Rotation paths and how fast each direction turns (degrees per step)
Each turn is a multiple of 5 degrees from 10 to 175, or 0.
Each row of a path follows its step; steps can be skipped.

step 3: [-1.29 -1.32 -3.23 -1.22 -1.03 -0.27  0.29 -2.38  0.82  0.37  0.01  2.34
  0.57 -2.48 -0.04 -4.23  1.60 -2.14 -2.10 -0.71  1.67 -1.97 -1.54  2.26
  0.88  0.00  1.43 -0.87  1.26  2.32  0.27 -3.40 -0.86 -1.90 -0.91 -0.98
  0.10]
step 6: [-2.74 -1.84  0.30 -2.92 -2.08  0.34  2.09  0.20  0.94 -0.97 -0.62 -2.78
  1.90  1.01 -2.57 -1.12 -1.03  1.82 -1.14 -1.26 -3.12  0.37  0.26  1.14
 -2.62  2.20 -2.83 -0.12 -3.26 -1.07  1.38 -0.89 -1.56 -0.85 -0.50 -0.15
 -1.78]
step 7: [-0.58 -0.11  1.96 -2.06  0.57  0.90 -3.37 -1.78  2.67  1.32  0.28 -1.89
 -1.33 -1.67 -0.07  0.49 -1.96  1.67 -0.87  1.38  1.00 -0.75  2.52 -0.63
 -0.66  1.55  4.28 -0.53 -2.76 -0.14  3.03  0.34 -0.56 -2.06 -0.72  1.33
 -2.02]
step 8: [ 1.99  0.38  0.13  0.16 -1.05 -0.14  0.18 -1.32 -0.49  2.27 -1.91  1.10
 -1.39  1.91  1.11 -2.19 -0.41 -0.31 -3.34  0.55 -0.26  2.97 -2.81 -1.21
  0.17  0.56  1.86 -5.88 -1.33  0.25  1.97 -0.61  1.00  0.26 -0.83  1.81
 -0.44]
step 9: [ 0.11  2.78 -2.15 -0.99 -3.16  1.60  1.35  0.08  1.68  1.39  0.44  0.35
 -1.97 -1.97  2.96 -2.39  0.57 -0.47 -0.16 -0.98 -1.60 -1.43 -1.40 -0.11
  2.05 -2.19  0.77 -0.57  0.14  1.03 -0.91 -4.36 -1.56 -1.87  1.21 -1.17
 -2.14]
step 10: [-1.21  0.71  0.33  0.58  0.16 -0.32 -3.10  2.07  1.02 -0.87  2.50  1.20
  0.15 -1.22  2.18  0.68  1.58  0.76  0.01  0.11 -3.32  4.74  1.19  0.07
 -2.16 -3.08 -0.61 -0.74  0.40  0.45 -1.99 -0.65 -0.23  1.78 -1.05 -0.53
 -3.65]
step 11: [-3.58  0.72 -3.53  0.79 -0.49  1.60 -1.05 -0.39  0.69 -1.81  2.00  1.12
  1.81 -0.12 -2.28  1.32  0.56  1.96 -2.33  2.60  2.44  2.53 -0.92  0.15
  1.12  3.46 -1.58 -0.38 -0.23  0.62 -2.11 -1.54 -1.09  0.21  0.63  0.73
 -1.42]
step 12: [-3.51 -0.14  2.03 -1.62 -0.61  0.57  2.27 -1.52  3.79 -2.62  0.37 -0.47
  2.40 -0.36 -2.58  1.74  0.19  1.14 -1.72 -2.46 -1.93  0.35 -1.10 -1.82
 -2.08  0.23  0.11 -0.49  0.17  2.43  2.51 -1.53  0.05 -1.52 -1.08  0.68
  1.44]
step 16: [ 0.44 -1.95  0.89  2.53  1.22  1.56 -2.72  0.39 -0.66 -0.61  3.56  0.02
  1.64 -0.54  0.41 -1.54  2.61 -0.83 -1.44  0.82 -1.70  1.77 -0.56 -1.47
 -3.56  1.86  0.91 -1.99  0.90  1.02 -0.29  2.52  0.38  0.77 -1.59 -1.30
 -3.94]
step 17: [-2.44  3.91 -1.20  1.70 -0.87  3.16  2.11 -0.55 -0.56  0.75  1.43 -1.89
  0.99 -0.85 -3.22 -1.74  0.36  0.72 -1.99  1.89 -1.34 -0.01 -2.54 -0.64
  3.02  3.64 -0.69  0.07 -0.22  0.36  0.81  1.14 -0.71 -0.62 -0.60  0.06
 -1.53]
step 18: [-1.05  1.70  4.13 -0.88 -2.11  0.10  2.25  0.22  4.58  0.20 -0.17 -1.94
 -1.82 -1.67  0.27  0.60 -1.73 -0.79 -0.63  0.26 -4.29  1.76  1.75 -0.74
 -0.88  1.24 -0.92  0.70 -0.26  2.47  2.06  0.15  0.11  0.83 -0.88 -0.29
  0.56]
[-0.04  0.65 -0.05 -0.17 -0.16 -0.43  1.39 -0.05  0.32 -0.24 -0.70  0.79
  0.34  0.08  0.42 -0.49 -0.29 -0.24  0.38  1.02  0.20  0.40 -1.17 -0.18
 -0.32  1.12 -0.47  0.41 -0.07 -0.37 -0.30 -0.45  0.79 -0.41  0.39  0.89
  0.15]  120
[ 0.37  1.09  0.61 -0.06 -0.79 -0.08  0.22 -0.04 -1.03  0.08 -0.47 -1.04
 -1.26 -0.47 -0.22  0.45  0.94 -0.58  0.16  0.03  0.38  0.50  0.45  0.00
 -0.48 -0.28 -0.96 -0.05  0.67 -0.19  0.02 -0.93 -0.03 -0.17 -0.13  0.07
 -0.04]  80
[-0.68 -0.14  0.70  0.28  0.70  0.74  0.64  0.01  0.23  0.00  0.20  0.08
 -1.05  0.38 -0.10 -1.01 -0.69 -0.31  0.15 -0.50  0.90  0.56  0.31 -0.43
  0.67 -0.53 -0.52  0.02 -0.31  0.38  0.15  0.07  0.75  0.31  0.51 -0.11
 -1.40]  40
[ 0.69 -0.47 -0.17 -0.12 -0.53  0.56  0.45 -0.85  0.39  0.89 -0.29 -0.61
  1.03 -0.45 -0.23  0.65 -0.75 -0.44  0.59 -1.12 -0.10  0.85 -0.23  0.82
  0.22 -0.02  0.13  0.47  0.73  0.44 -0.40  0.02 -0.02 -0.42  0.14  0.42
 -0.72]  125
[ 0.67  0.48  0.01  0.52 -0.36  0.54  0.71  1.45  0.18  0.39  0.40  0.07
  0.00 -0.10  0.50  0.01 -0.93 -0.22  0.08  0.36 -1.06  0.21  0.40  0.63
  0.97 -0.78 -0.32 -0.48 -0.04 -0.02  0.32 -0.30  0.44 -0.22  0.32 -0.50
  1.11]  80
[ 0.31  0.15  0.49  0.26 -0.33  0.13 -0.34  0.26 -1.05  0.58  0.17  0.53
 -0.27  0.41 -0.30 -0.12 -0.25  1.61  0.12  0.24  0.92  1.11 -0.37  0.64
 -0.05  0.63  0.49 -0.56  0.39  0.30 -0.76  0.64  0.50 -0.18 -0.45 -0.62
  0.25]  125

step 0: [-0.53 -0.23  0.08  0.42 -0.91 -0.88 -1.11  2.13 -0.02 -0.97 -1.17 -2.56
  2.42  2.43  1.11 -0.12  0.78  0.18  1.90 -0.79 -2.17  2.63  0.12 -0.25
 -0.14 -1.04  1.67 -1.80 -0.42  0.67 -1.56  3.21  1.36 -1.49  1.41  0.20
  0.98]
step 1: [-1.01 -0.26  1.70  2.41  0.13  1.24 -2.01  2.76  1.36  1.09 -0.47 -2.59
 -0.33  4.25  0.20  1.10  0.35  1.78 -0.22  0.03  0.64  1.04  0.63 -1.86
  1.67  0.90  0.61 -1.78 -0.01 -0.25  1.22  0.80  0.86 -0.65  0.29 -0.64
 -0.13]
step 2: [ 1.04 -0.43 -0.05 -0.45  1.39  1.50 -1.44  0.46  1.65  1.39  1.70 -1.44
 -1.19  2.56 -1.63 -0.35 -0.64  2.17  0.51 -0.69 -0.94  1.70 -1.55 -1.11
  1.51 -0.35 -3.10 -0.45 -0.65  1.23  0.72  1.38  0.13 -0.88  2.92 -0.09
  2.79]
step 4: [-0.84 -0.14  0.47 -0.24 -1.78  1.05 -1.49  2.03 -1.21  0.04 -1.48  0.89
  0.79  3.82  0.91 -1.12 -0.86 -1.15  2.33  0.06  1.01  2.86  0.60 -0.36
  1.35 -1.16  0.57 -2.25  0.65  2.40 -0.30  2.26  0.72 -0.17  0.98 -1.00
  0.14]
step 6: [-0.42  0.18  2.39  0.49  1.22  0.40 -1.52  1.00  3.48  2.20 -0.15 -1.30
  0.54  1.17 -0.88 -0.28  1.22  0.66 -0.78  1.43  0.19  1.44 -2.61 -0.15
  2.62 -0.08 -0.28 -1.58 -0.30  0.39 -0.16  1.24  1.20 -2.88  2.13 -0.29
  1.49]
step 7: [ 2.76 -0.69  1.48 -0.33 -0.12 -1.05 -0.48  0.56  0.82 -0.72  0.70 -1.64
  0.46  1.96  0.69 -1.02 -1.09  0.56 -0.17 -2.17 -1.44  2.69 -0.43 -0.62
  2.52 -0.15 -0.54 -1.90  1.81  1.98 -0.46  2.19  0.52 -1.46  0.40 -0.22
  2.85]
step 8: [ 0.09 -0.48  0.77 -0.75 -1.16  1.33 -3.53  2.00  0.09  0.56 -1.72 -0.12
 -2.11  2.97  0.32 -0.05  0.00  0.48 -0.07 -1.66 -1.14  1.85  1.78 -0.16
  1.01 -0.26  1.03 -2.30 -1.00 -0.08 -1.08  2.33  1.29  1.55  0.29 -1.10
  2.11]
step 10: [ 1.51  0.64  0.16  1.56 -0.89  0.13 -2.00  0.32  0.95  0.63  0.31 -1.57
  0.84  0.89 -1.10 -0.69  0.88  2.19  0.98  0.54  0.79 -0.37 -1.92 -0.69
  2.07  0.00 -1.81 -3.59 -1.02  1.86 -2.13  2.99  0.07 -2.36  0.92 -0.04
 -0.50]
step 13: [-1.90  0.73  0.52  0.52 -0.01  1.32 -2.91  0.77  2.02 -0.22 -1.86 -0.51
 -1.00  2.17 -2.68 -0.65  0.12  0.57 -0.03 -1.74  0.32  0.15 -1.76 -1.26
  2.87  0.36 -1.60 -0.84 -0.15  0.66  0.81  2.24  0.73  1.26  2.60 -0.63
  1.82]
step 14: [ 0.23 -0.60 -0.73 -0.14 -0.38 -0.12 -2.10  0.32 -0.30 -0.43 -0.29 -0.26
  0.64  1.88 -0.60 -1.72 -0.75  3.07 -1.99  1.61 -0.28  0.67 -1.61  0.50
  2.07 -1.35 -1.59 -1.52  1.34  2.25 -2.62  1.49  0.44 -1.56  1.77 -2.11
  2.21]
step 20: [-1.45  0.16 -1.01 -0.20 -0.52  0.46 -2.17  2.60  0.94 -0.04 -1.09 -1.79
  0.04  2.03 -0.91 -1.02  0.81  0.44  2.49  0.33 -2.47  1.74 -1.88  1.54
 -0.03 -0.23 -0.04 -0.54 -1.52  1.27 -0.60  3.75  1.20  1.86  1.38 -0.61
  0.18]
[ 0.37 -0.73 -0.01 -0.84 -0.89 -0.36 -0.12  0.25 -0.72 -0.35 -0.48 -0.56
  0.18  0.84  0.11 -0.13  0.67 -1.37  0.00 -0.93 -0.07  0.14  0.01  0.90
  0.01 -0.33  0.51  0.40 -0.55 -0.19  0.80  0.33  0.62  0.51 -0.22 -0.33
 -0.71]  90
[-0.59  0.04 -0.73 -0.35 -1.02  0.47 -0.62 -0.68 -0.80 -0.13 -0.99  0.81
 -0.61 -0.20 -0.42 -1.21 -0.68  0.06 -0.22 -0.12 -0.24  0.14  0.63  0.35
  0.28 -0.45 -0.85 -0.24  0.48 -0.03 -0.82 -0.32  0.01  0.66  0.46  0.03
 -0.11]  70
[-0.30 -0.64  0.15  0.74  0.15 -0.39  0.69  0.86  0.85 -0.74 -0.02 -0.55
  0.31  0.08 -0.57  0.12 -0.23 -0.05 -1.11 -0.01 -1.15 -0.16  0.65  0.75
  0.44  0.24 -0.24 -0.47  0.60 -0.54  0.33 -0.35  0.22  0.86  0.77  0.25
  0.58]  60
[ 0.90  0.37  0.83 -0.20  0.29  0.36 -0.35  0.25  0.46  0.65 -0.34  0.85
 -0.06  0.36 -0.69  0.18  0.19 -0.19 -0.26  0.72  0.49 -0.78  0.65  0.12
  0.19 -0.20  0.01 -1.58 -0.63 -0.90 -0.12 -0.13  0.49  0.41 -0.57 -0.11
 -0.77]  160
[ 0.66  0.61 -0.12 -0.11  0.66 -0.81  0.07 -0.67  0.13 -0.22 -0.61 -0.65
  0.71 -1.04 -1.27 -0.67  0.25 -0.29 -0.23 -0.07  0.05 -0.43 -1.22 -0.22
  0.39 -0.66 -0.07 -0.14 -0.15  0.83 -0.16  0.03  0.89  0.02  0.52  0.18
 -0.07]  100
[-0.08 -0.72 -0.40  0.52 -0.14 -0.81 -1.21 -0.34  0.04 -0.47  0.14 -0.07
 -0.11  0.74  0.10  0.50  0.53  0.45 -0.36  0.31  1.04 -0.41 -0.70 -0.26
  0.41 -0.49 -0.67  0.31 -0.26 -0.98  0.25 -0.86 -0.50 -0.25  1.02  0.37
 -0.46]  90
[ 0.44  0.60  0.31  0.73 -0.25 -0.07 -0.50  0.67 -0.07  0.04 -0.61 -0.21
  0.96 -0.62  0.19 -0.20  0.34 -0.11  0.43  0.35  0.01  0.35  0.79  0.03
  0.60 -0.66 -1.25  0.89 -0.73 -0.18  0.44 -0.26 -0.50  0.11 -0.75 -0.80
  0.97]  0
[-0.68 -0.32 -0.40  0.19  1.02 -1.09 -0.01  0.14 -0.04  1.53 -0.27 -0.10
 -0.21  0.16  0.37 -1.00 -0.12  0.70  0.42 -0.08  0.38 -0.78  0.85  0.19
  0.28 -0.30  0.29  0.40  0.00  0.08  0.81  0.85  0.10  0.62  0.09  0.48
 -0.13]  95

step 0: [-0.40 -3.24 -2.80  3.35 -0.19 -0.84 -0.67 -2.91  0.46 -0.42  0.39 -0.46
 -1.44 -0.68 -2.19  0.91 -1.53  1.79 -1.01  2.81 -0.51  3.14  3.50 -0.86
 -2.17  0.60 -0.18  1.15 -0.66 -1.22  1.35  0.92  0.70  0.74 -0.47 -1.17
 -0.93]
step 1: [-1.85 -0.46  1.54 -1.55  2.26 -1.62  1.90 -0.34  0.69 -1.78 -3.32  1.58
  1.11  0.50  1.63 -0.02 -2.10 -1.05  0.53  1.01  0.80 -2.41 -1.10  2.08
  1.59  2.99  1.78 -1.29  0.98 -0.54  0.73 -2.48  0.03 -2.64 -2.31 -1.14
  1.47]
step 2: [ 3.18 -2.20 -0.50 -0.42 -0.14  0.60 -1.70 -2.35 -0.87  1.35 -1.67 -1.28
 -0.86  0.88 -2.95 -0.61  0.61 -1.83  0.72 -2.03  0.32  1.11 -3.65 -2.12
  0.51  0.66  0.55  0.87 -1.16  1.88 -1.19  3.95  0.57 -0.89  1.74 -1.48
 -0.03]
step 3: [ 0.47  0.27  0.20  0.06 -1.50 -1.40 -2.01  1.21  2.13  1.77 -1.32 -0.43
 -1.48 -1.22 -1.10 -0.68  0.41  0.14 -0.69  1.06  3.38  0.07  0.54  1.67
  0.36 -0.42 -0.17  0.44  2.26 -3.88  2.64 -2.27  0.12 -0.02 -0.38  4.93
 -1.59]
step 4: [ 1.64 -1.25  0.21  0.09 -0.12 -1.22  1.30 -0.01 -1.03 -1.63  2.62  1.77
  1.51 -0.84 -1.64 -1.28 -2.10  1.15 -2.27 -2.85 -1.55  0.09 -1.05  0.40
 -1.51  2.69  0.85 -1.62  2.51  0.84 -3.51 -2.00 -2.34  0.78  2.19 -0.82
  1.21]
step 8: [ 4.56 -1.57 -0.71  0.72  0.76  0.18 -1.76  0.55 -0.96  0.01  2.16  0.24
 -0.83  0.20 -1.32  2.39  1.35  0.68  2.60  0.25 -0.26 -0.57 -0.57 -1.36
  0.94 -1.28  0.24 -0.17  0.74  2.56  2.84 -0.36  1.26 -0.51  2.62 -2.54
 -3.71]
step 12: [-2.04 -0.69 -0.57 -1.64 -0.16 -2.56  1.68 -1.17  0.61 -0.22  0.78  1.59
  0.80  0.72 -1.67  0.94 -3.13 -0.49 -0.28  3.51 -1.92  0.27  0.42  2.17
  1.44 -1.54  2.53  1.09 -0.24  0.55  1.76  0.29 -3.14  3.00  2.56  1.47
 -0.06]
step 13: [-0.77  1.63  1.06 -0.76 -0.50 -0.66  0.96  2.78 -2.37 -0.41 -3.97 -1.47
  0.15  2.30 -0.16  1.68  1.35  1.89  2.59 -2.05  0.44  2.14 -0.57  2.28
 -0.78  3.39 -0.51 -0.62  0.84 -0.14 -2.45  1.35 -0.06  0.09 -0.89 -2.98
 -0.56]
step 14: [-0.57  1.75 -3.04 -1.31  1.40 -1.62 -3.42  0.45  0.85  1.22  0.19  1.16
 -1.95 -0.03  1.10 -1.05  1.48 -2.26  0.00 -1.01  0.22  2.39 -0.28 -3.37
  0.80 -2.50  1.47  0.05  0.95  0.81  2.87 -0.85  0.20 -1.27  3.26 -1.15
 -0.28]
step 16: [ 0.13 -0.82 -1.69 -0.67 -3.09  0.65  0.09  0.88 -0.52 -1.17 -1.77  1.34
  3.16 -2.38 -2.09  1.69  0.90  1.43 -2.30  0.69 -3.46  1.51 -0.51 -1.33
 -2.65 -0.09  0.55  0.53  0.38  1.52  0.94 -2.59  1.82 -1.83 -1.06 -2.47
  0.24]
step 20: [ 1.31 -1.39 -1.55 -0.98  0.75  0.29 -2.42 -2.05  1.87  0.30  0.95 -0.66
 -2.21 -3.05  0.34 -0.73 -1.27  0.10 -0.09 -2.09  0.14 -0.14 -3.10  1.27
  2.07  0.84  0.92 -0.77 -0.84  2.55  2.10 -1.50 -0.89  0.72  3.27 -0.86
  3.49]
[ 0.41  0.35 -1.08  0.49  0.71 -0.48  0.38 -0.69 -0.25  0.25  0.88  0.21
  0.47  0.05  0.39 -0.69 -0.06  0.31  0.24 -0.07  0.61 -0.41  0.15 -0.22
 -1.43  0.25 -0.11  1.14  0.74 -0.05  0.14 -0.51  0.08  0.31 -0.10  0.79
 -0.83]  95
[ 0.15 -0.11 -0.37 -0.53  0.49 -0.03 -0.35 -0.30  0.10  0.57  0.33 -0.18
 -1.01 -1.16 -0.56  0.19 -0.89 -0.32  0.53  0.60  0.53  0.13  0.51  0.07
  0.75 -1.32 -0.88  0.58  0.13  0.14 -0.32  0.95  0.44  0.42  0.10  0.48
 -0.13]  120
[-0.40  0.06 -0.39  0.96  0.77  0.66 -0.01  0.38  1.20  0.55 -0.52  0.15
 -0.30  0.58  0.00  0.34 -0.11 -1.60  0.61  0.09 -0.22  0.05  0.01 -0.70
 -0.20  0.15  0.41 -0.19  0.68  0.49 -1.02 -0.35  0.08  0.44 -0.66 -0.08
  0.17]  85
[ 0.25  0.32  0.10 -0.40 -0.58  0.02 -0.10 -0.45 -0.05  0.09 -1.03  0.20
 -0.78 -0.35 -0.63 -1.10 -0.57 -0.08  0.25  0.76  0.52  0.31  0.64 -0.51
 -0.74  0.88  0.46  0.73 -0.45  0.04 -0.01 -0.67  0.37 -0.56  0.19 -0.48
  1.22]  20
[ 0.80  0.40 -0.81 -0.20 -0.31  0.22  0.85  0.98 -0.31 -0.39  0.25 -0.75
  0.06 -0.12  0.01  0.52 -0.68 -0.21  0.32  0.30  0.06  0.26 -0.85  0.27
 -0.75 -0.33  0.75  0.09 -0.68 -0.01 -1.01  0.59 -0.28 -1.39 -0.22  0.23
 -0.18]  130
[-0.59  0.86 -0.58 -0.83  0.12 -0.22 -0.13  0.54 -0.41  0.32 -0.76  0.73
 -0.39  0.17 -0.70 -0.47  0.30 -0.02 -0.04 -0.66 -0.10  0.35 -0.02  0.51
 -0.75 -0.28 -0.18 -1.05 -0.14 -0.17 -0.84 -0.27 -0.35  0.65  1.29  0.76
 -0.40]  40
[-0.40 -0.36 -1.00 -0.45 -0.28 -0.57 -0.60  1.08  0.51  1.02 -0.12  0.10
  0.88 -0.32  0.00 -1.14 -0.31 -0.08 -0.62  0.06 -0.24  0.09  0.53 -0.31
  0.30  0.22  0.23 -0.09 -0.87  0.53  0.56  0.42 -0.36 -0.07 -1.10  0.06
 -0.61]  160
